Each path is a new rotation, seen through one point. The rows after it are directions, each followed by how far the rotation turns it, in deg/step (0 if it stays put).
Each turn is a multiple of 5 degrees from 10 to 175, or 0.
Each row of a path follows its step; steps can be skipped.
path 1
step 0: [-1.29  1.47 -1.27 -0.42 -0.29 -2.55 -0.54  0.27  1.51 -1.74 -1.23 -2.93
  2.67 -0.56 -0.59  0.06 -0.28  1.08 -0.61 -0.07  1.08  2.79  1.82 -0.71
  3.08 -0.67  3.31 -0.59  0.87  0.85  0.83 -2.46  2.06 -1.16 -1.32  1.05
 -0.06  1.36]
step 1: [-0.90  2.25 -0.93 -1.96  1.07  0.54 -1.14 -1.40  1.91 -3.56 -1.18 -1.35
  0.75 -0.59 -0.66 -0.08 -1.27 -0.58  1.32  2.91 -1.54 -2.47  0.06  0.32
 -0.21  0.37 -0.46 -2.08 -1.18  3.64  1.78 -0.54 -1.57  1.72 -0.96 -0.95
  1.83  0.31]
step 2: [-2.13  0.78  0.46 -1.54 -0.22 -0.03  2.05 -0.85 -1.55  1.20  0.84  0.23
  1.48 -0.79  0.61 -3.45  1.15 -1.53  0.48 -0.44 -3.79 -2.09 -1.90  1.52
 -0.04 -0.71  0.17 -0.33 -2.33 -1.15  1.68  1.71 -0.41  0.56 -1.86 -0.82
 -1.64  2.94]
step 3: [-0.76 -0.46 -2.74 -1.36 -0.61  0.54  0.44  1.72 -0.99  0.29 -0.09  2.18
 -0.20 -0.83  0.36  0.79 -0.26  0.29  0.99 -2.88 -0.64  0.74  0.10  0.10
  3.86 -0.55  0.63  4.05  1.22 -0.77  2.68  0.20 -2.98 -2.22 -0.97 -1.36
  0.24  1.10]
step 4: [ 1.54  0.72  1.53 -1.24 -0.22  1.29 -1.24 -1.99  1.27  0.27  0.67  0.88
 -1.63 -1.87  2.67  1.92 -1.57 -1.27  2.31 -1.59  0.08 -0.35 -0.55 -2.30
 -0.46  0.75 -2.47 -0.36  1.07  0.87 -0.84 -2.52 -2.86 -2.91  1.09  1.08
  0.71  1.91]
step 6: [ 1.16 -1.27 -2.08  2.55  0.73 -2.70 -1.40  0.24  1.02 -0.93 -0.04 -3.62
 -1.57 -0.17 -0.32  1.57 -0.57 -1.17 -1.00  0.23  0.87 -0.62  0.00 -1.10
  1.29  0.30  3.19  0.41 -1.84 -0.04  2.69  1.51  0.31 -0.91  0.10 -2.22
  3.25  0.24]
step 7: [ 1.32  0.34 -0.35 -2.30  1.32 -1.07 -3.19  0.02  1.33 -0.16 -1.35  1.13
 -0.86  1.22  1.71 -0.63 -0.12 -0.04 -2.02  1.82 -1.79 -2.92 -0.11  2.06
 -0.39  2.48  0.73 -3.04 -2.17 -1.26 -1.67  1.17 -1.24 -1.95  0.76 -1.12
  0.80  1.36]
step 9: [-0.36  0.72  1.81 -0.32  0.25 -1.28  0.97 -0.49  2.25  1.05  0.22 -1.59
 -0.73  0.51 -1.91  0.43 -0.20  1.35 -0.66 -2.45 -0.35 -1.02  1.83 -2.40
  4.44 -1.34  0.33  3.03  2.11 -1.47 -2.63 -1.11 -1.12 -0.14 -0.03  0.31
  1.90  0.94]
step 10: [-2.64  2.97  1.52 -2.55 -0.82 -0.19 -1.11 -2.42  1.01  0.26 -1.91  0.20
  1.23 -0.51 -1.31  1.51 -1.35  0.47 -0.57  0.03 -0.65  1.72  2.30 -1.01
 -0.38  1.12  0.92 -2.79  1.53  2.18 -0.53 -1.11  0.82 -2.46  0.20  2.89
  1.47  0.42]
step 11: [-2.37 -0.27 -0.41  0.20 -2.43 -1.45  2.24 -2.33  0.25 -1.57 -1.94 -4.16
  2.25 -1.74  0.81  0.10  0.15  1.03  0.64  1.16 -0.88  0.28 -0.75  1.02
 -1.09  1.11 -1.61 -0.05 -1.42  2.21  1.87 -0.02  1.09  2.19 -1.89 -0.61
  1.27  1.24]
Directions:
[ 0.31 -0.18 -0.26  0.09 -0.69  0.67  0.75 -0.15  0.39  0.12  0.21 -0.09
  0.59  0.05 -0.41 -0.05  0.26 -0.32 -1.13  0.36 -0.14 -0.05  0.49 -0.46
 -0.09  0.76 -0.58  0.58 -1.05 -0.35 -0.27  0.39 -0.22 -1.23  0.61  0.26
  1.28  0.12]	20
[ 0.12 -0.76  0.87  0.45 -0.40 -0.07  0.01 -0.21  0.25  0.50  0.20  0.46
  0.68 -0.24  0.48  1.24 -0.75  0.76  0.03 -0.68 -0.17  0.55  0.25 -0.15
 -0.99 -0.41  0.32  0.38  0.64  0.59 -0.14 -0.29  0.48 -0.07 -0.49  0.54
  0.97  0.52]	65
[-1.20  0.48 -1.21 -0.37  0.48  0.13  0.22  0.38 -0.16  0.27  0.09 -0.52
  0.27  0.23 -0.25 -0.26 -0.15 -0.35  0.66 -0.18 -0.19 -0.31  0.06 -0.03
 -0.26 -0.09 -0.88  0.40  0.47  0.61 -0.75  0.50  0.12 -0.31 -1.42  1.00
  0.35  0.28]	40
[ 0.78 -0.26  0.11 -1.03  0.33 -0.13  0.50  0.51  0.14 -1.01 -0.29  0.04
 -0.19  0.21 -0.45 -0.14  0.55 -0.35  0.53  0.05  0.96  0.28  0.38 -0.20
 -0.77 -0.88  0.06  0.63 -0.09 -0.57 -0.60 -1.33 -0.14 -0.20  0.03  0.34
 -0.05  0.86]	80
[-0.24  0.38 -0.16  0.62  0.22  0.11 -0.35 -0.20  0.79 -1.24 -0.52 -0.13
 -0.05  0.89  0.10 -0.49  0.08  0.86  0.24 -0.54 -0.24 -0.55 -0.59  0.54
 -1.07 -0.14  0.58  0.29 -0.97 -0.22  0.95  0.54  0.42 -0.21  0.02  0.59
  0.24  0.05]	70
